In the rows, 128 means zero.
Turns, then the turns between two rows, first turn first; the first pair answered
N:
[101 143 133 157 176  97 133 137 106 108 138] |-> [111 158 137 161 177 105 152 131 122 101 130]
[118 114 142 127 122 132 121 133 130 134 136] |-> [109 127 132 125 123 126 118 134 129 131 143]
[ 94 158  69 110 151 110  90 123 120  94 122] |-> [130 188  96 122 132 137 132 100 146  82  87]
U:
[134 102  98 117 115 127 112 115 103 139 133] |-> [149 113 109 117 105 135 120 108 103 133 126]
[ 90 114  94 122 195 113 119 143 120 119 137] |-> [152 175 129 132 100 151 151  93 143  96 108]
[138 151 143 122 110 114 116 124 142 119 129] |-> [138 117 154 124 135 104 115 145 135 137 131]
[126 134 115 125 116 112 118 111  84 142 145] |-> [145 129 135 134 104 117 132 113  87 146 132]
H:
[150 107 158 108 113 116 138 140 117 154 116] |-> [139 171 134 117 132 129 156 121 143 120 102]
[ 94 124  96 124 157 116 107 130 121 117 142] |-> [136  86 144 118  98 117 113 128 114 141 137]
[101 100 128 123 183 114 124 152 132 137 123] |-> [148  90 174 124 126 130 139 138 130 140 106]
[ 90 170  89 120 150 136 118 123 145 110 133] |-> [102  86 123 118 115 116 100 146 116 155 156]
Q:
[159 183 128 149  79 145 144 116 161  90  97] |-> [ 92 147  82 146 192 114 128 160 150  98 120]
[ 63 201  74 123 113 137  73 109 137  96 159] |-> [131  66 185 154 204 134 155 168 138 162  85]
[131 185 131 150 107 132 166 108 148 123  91] |-> [ 89 167 102 153 177 110 153 131 140 128 109]
Then:
Between the rows of a pair lie two turns.
[165 130 138 143 128 142 134 119 140 153 106] |-> [134 103 117 128 143 124 101 137 121 164 139] | N then N
[105 136 127 146  83 100  81 125  80 140 173] |-> [108 106 139 152 103  91  84 138  74 155 166] | U then U
[ 98 139 113 127 147  99 110 135 120 132 136] |-> [125 103 150 125 129 102 124 141 112 152 123] | Q then N
[159 168 138 101  62 137  89  80 130 110 135] |-> [ 99 108 101 101 184  96  65 137 109 132 160] | N then Q
[159  90 170 133 106 128 143 126 130 147 119] |-> [162 124 158 143 143 140 157 124 148 131  98] | H then N
[118  56 147 118 182 110 109 187 103 163 140] |-> [ 89 196  72 110 121 123  78 129 132 103 167] | H then Q
[ 93 103  99 112  92 111 100 124 128 133 178] |-> [114 178 104 128 109 141 150 102 170  98 144] | U then H
[132 100 149 145 200 133 156 146 137 146  96] |-> [ 74 160  81 126 152 121  90 118 130 117 151] | Q then H
[111  89 144 127 160 114 125 151 110 147 130] |-> [118 159 126 135 165 136 156 132 140 112 106] | H then H
[134 115 150 119 227 133 131 159 158 164 129] |-> [103 114 114  97 168 116  65 152 130 173 183] | U then H
[111 175 116 103  97 123 106 142 150 108 141] |-> [142 161 146 108  76 132 129 135 151 119 117] | Q then Q
[142  76 165 139 167 122 136 165 116 150 117] |-> [170 120 171 129  64 145 130 121 126 131 123] | N then Q
[139  91 167 131 151 158 143 153 140 166 100] |-> [ 99  97 126 123 182 143 121 161 131 155 124] | Q then Q
[142 143 154 121 100 148 134 100 138 132 176] |-> [154 140 170 132 127 154 163 107 145 133 153] | U then H
[153 113 154 171 136  86 162 146 123 183 110] |-> [118 116 115 163 165  71 143 153 122 178 130] | Q then Q
[139 130 150 130  99 145 112 143 126 128 139] |-> [141 123 158 135 143 148 134 158 132 132 124] | H then U
[ 87 161  82  98 167  99 131 140 120 110 142] |-> [ 96 157  95 109 189 105 152 150 123 109 124] | U then H
[140 122 130 116  78 126 122 122 133 145 124] |-> [116 117 112 132 168 123 145 138 139 140 101] | H then Q
[113 106 112 150 221 118 110 143 136 124 134] |-> [114  77 118 140 204 109 100 150 120 141 147] | Q then U
[ 89 142  77 105  98 114  67 126 118 119 169] |-> [ 90  80 103 104 145  97  77 157 107 149 164] | U then U
[107  74 125 111 157  97 109 137  85 166 164] |-> [153  64 173 124 127 116 141 127  99 177 133] | U then U
[160  93 165 130  95 130 126  78 131 138 109] |-> [146 151 135 129 105 142 129  67 151 113 104] | N then H
[148 153 137 121  72 143 122 107 134 116 127] |-> [138 128 143 112  66 132 109 122 117 132 144] | U then Q
[123 145 104 111  97 125 100 116 119 113 144] |-> [108 117 101 116 126 116  94 133 110 123 154] | U then U
[190 131 181 119  61 144 142 103 119 155 110] |-> [176 182 151 137 140 150 178  98 150 119  78] | H then N
[113  88 121 132 154 113 125 125 108 145 141] |-> [125 153 107 142 152 130 153 104 133 112 116] | H then H
[116  76 155  94 184 108 124 177  83 145 120] |-> [143 120 164  82  47 123 104 124  84 131 137] | Q then N
[105  70 122  93 168 110 123 176 119 157 153] |-> [160 160 145  93  50 155 151 108 155 118 127] | U then N
[ 81 152 121 144 196 117  98 142 148 116 131] |-> [ 79 106 134 133 142 103  66 143 122 137 162] | H then N
[ 74 123  96 113 232 125 130 129 130 112 124] |-> [116 127 130  83  36 132  81  89 109 129 159] | H then Q
[118 127 121 149 176 124 131 128 139 111 132] |-> [116 148 111 142 153 124 119 122 140 102 136] | Q then Q
[154 163 129 143 108 152 156 115 152 127 108] |-> [151 155 130 145 134 150 167 128 155 129 103] | Q then U
[110 168 106 147 186 134 157 116 156  99 108] |-> [160 118 161 128  52 131 126 100 128 135 125] | H then Q
[135 111 105 151 174 129 154 178 129 143 101] |-> [112 105  83 139 130 113 100 179 107 153 145] | U then H
[148 140 149 158 165 144 179 147 139 127 115] |-> [146 169 136 156 142 144 174 133 152 114 116] | U then U
[142  85 139 114  74 122  87 125 105 149 145] |-> [140  74 147 115  92 117  90 131 105 152 134] | Q then Q
[ 67 114  98 104 187 108 115 156 117 133 143] |-> [112  70 159 115 187 111 147 169 119 156 110] | U then U
[127 102  91 141 151 118 138 156 158 119 126] |-> [144 123  91 132  83 120 119 135 150 111 144] | H then Q
[147  81 158 102  62 143 114 125 137 154 126] |-> [137 153 132 104  52 161 127  98 164 110 121] | N then H
[146 160 139 130  94 142 122  91 146  99 156] |-> [151 175 138 139 125 143 137  96 156  92 139] | Q then U
[126 171 106 123  89 134 127  91 128 112 130] |-> [103 130 107 129 188 117 144 131 123 131 111] | Q then N
[148 146 130 139 167 128 161 142 153 115 101] |-> [117 123 111 132 188 110 134 157 136 130 130] | H then N
[101 107 164 123  86 141 109 130 105 147 141] |-> [102  94 173 133 154 140 138 149 114 146 117] | H then U
[152 176 144 153 150 153 163 129 145 108  77] |-> [166 178 150 147 103 160 154 117 141 112  83] | U then Q
[155 148 164 116  81 163 156  89  93 113 157] |-> [140 182 147 132 133 167 182  89 114  94 138] | H then N
[170 114 159 110  94 143 142 134 126 149 115] |-> [145 131 131 118 172 143 160 145 137 138  98] | H then U
[164 110 135 139 107 134 146 138 148 121 109] |-> [119 124  94 124 106 118 102 139 136 117 145] | N then U
[169 113 173 139 102 137 153 114 135 131  94] |-> [ 93 164  89 130 168 123 117 120 141 110 135] | U then N
[ 75 111 104 142 132 122 116 103 125 161 139] |-> [ 83 128 101 141  96 132 115  93 127 161 139] | Q then Q
[180 128 136 105 118 174 138 159 114 149 113] |-> [141 119 105  98 167 161 120 177 108 153 133] | H then H
[178 109 169 132 139 129 168 126 132 134  84] |-> [151 186 122 128 127 134 160  96 150  94  94] | H then Q
[113 188  93 134 146 129 144 116 149  98 113] |-> [123 194  98 130 108 136 139 103 148 100 123] | U then Q
[164 133 150 147 130 136 164 138 157 142  65] |-> [125 164  97 120  58 124  92 116 137 130 124] | N then Q
[101  99 117 132 203 109 147 145 132 127 111] |-> [ 80 142  73 116 129 114  97 115 122 103 153] | H then U
[ 86 104 135 121 131 109 101 134 155 129 144] |-> [126 124 168 132 114 131 136 120 177 119 114] | N then U
[155  93 161 124 100 126 143 134 134 137 117] |-> [154 123 156 131 132 137 159 127 149 117 100] | H then N
[223 158 180 123 122 162 169 158 169 115  51] |-> [209 200 154 120 128 164 165 151 180  94  53] | H then Q
[115 107 123 119 108 121 106 126  97 153 161] |-> [104 174  98 131 130 132 125 114 130 119 141] | H then H
[125 147 159 139 104 165 145 117 141  95 101] |-> [122  83 176 134 125 147 144 146 124 122 106] | U then H
[151 139 135 123  51 144 110 104 126 129 139] |-> [112 150 100 119  73 127  87 112 119 122 165] | U then U
[122 157 109 127  98 140 118 103 128 107 138] |-> [121 163 108 135 125 145 131 107 144 100 127] | Q then U
[125  75 131  91 184 121  91 147 117 144 121] |-> [110 155  85  83 126 134  62 108 132 101 144] | H then Q
[159 142 146 123  63 143 140 105 120 117 127] |-> [ 96 110 100 107 123 116  94 140  95 133 171] | N then Q
[144  84 135 119 141 112 124 145 102 153 133] |-> [145  88 134 114 109 119 112 135 102 152 144] | Q then U
[104 137 154 122  70 142 129 131 109 150 154] |-> [103 156 148 125  67 150 141 120 119 136 150] | Q then U
[127 113 131 140 181 132 138 133 135 132 112] |-> [108 100 115 128 153 115 104 135 114 141 148] | U then H
[127 167 134 120 114 164 128 116 139  54 159] |-> [128 165 132 127 147 167 138 124 146  53 149] | Q then U
[160  84 171 139 117 143 118 156 120 138 120] |-> [122 174 107 145 161 155 118 138 142  87 122] | H then Q
[149  86 142 137 136 125 132 156 112 175 125] |-> [141  97 139 138 161 129 145 156 116 167 115] | U then Q
[100 122 100 110 127 134 105 114 103 139 190] |-> [139  92 148 131 181 144 168 135 117 148 135] | N then Q
[122  77 140 117 149 104 122 150 108 163 138] |-> [121  85 139 109 111 103 110 143 104 163 147] | Q then U
[140 107 141 114  89 117 115 136 124 142 146] |-> [112 120 113 125 168 114 134 146 137 118 127] | H then Q
[169  98 148 128 124 143 148 139 117 136 102] |-> [141  91 124 129 164 133 136 159 116 140 113] | Q then Q
[165 115 174 141 197 135 154 161 141 118  88] |-> [149 191 135 133 167 148 147 131 162  77  98] | U then N
[116 176 101 125 129 133 126 111 141 100 120] |-> [146 142 141 121  69 137 122 107 129 128 123] | H then U
[111 156 109 135 116 141  98 111 139 124 137] |-> [142 119 150 133  91 147 108 112 133 150 126] | H then U
[169 154 138 146  82 131 139 131 109 113 134] |-> [157 125 137 158 165 122 162 158 114 120 114] | H then Q
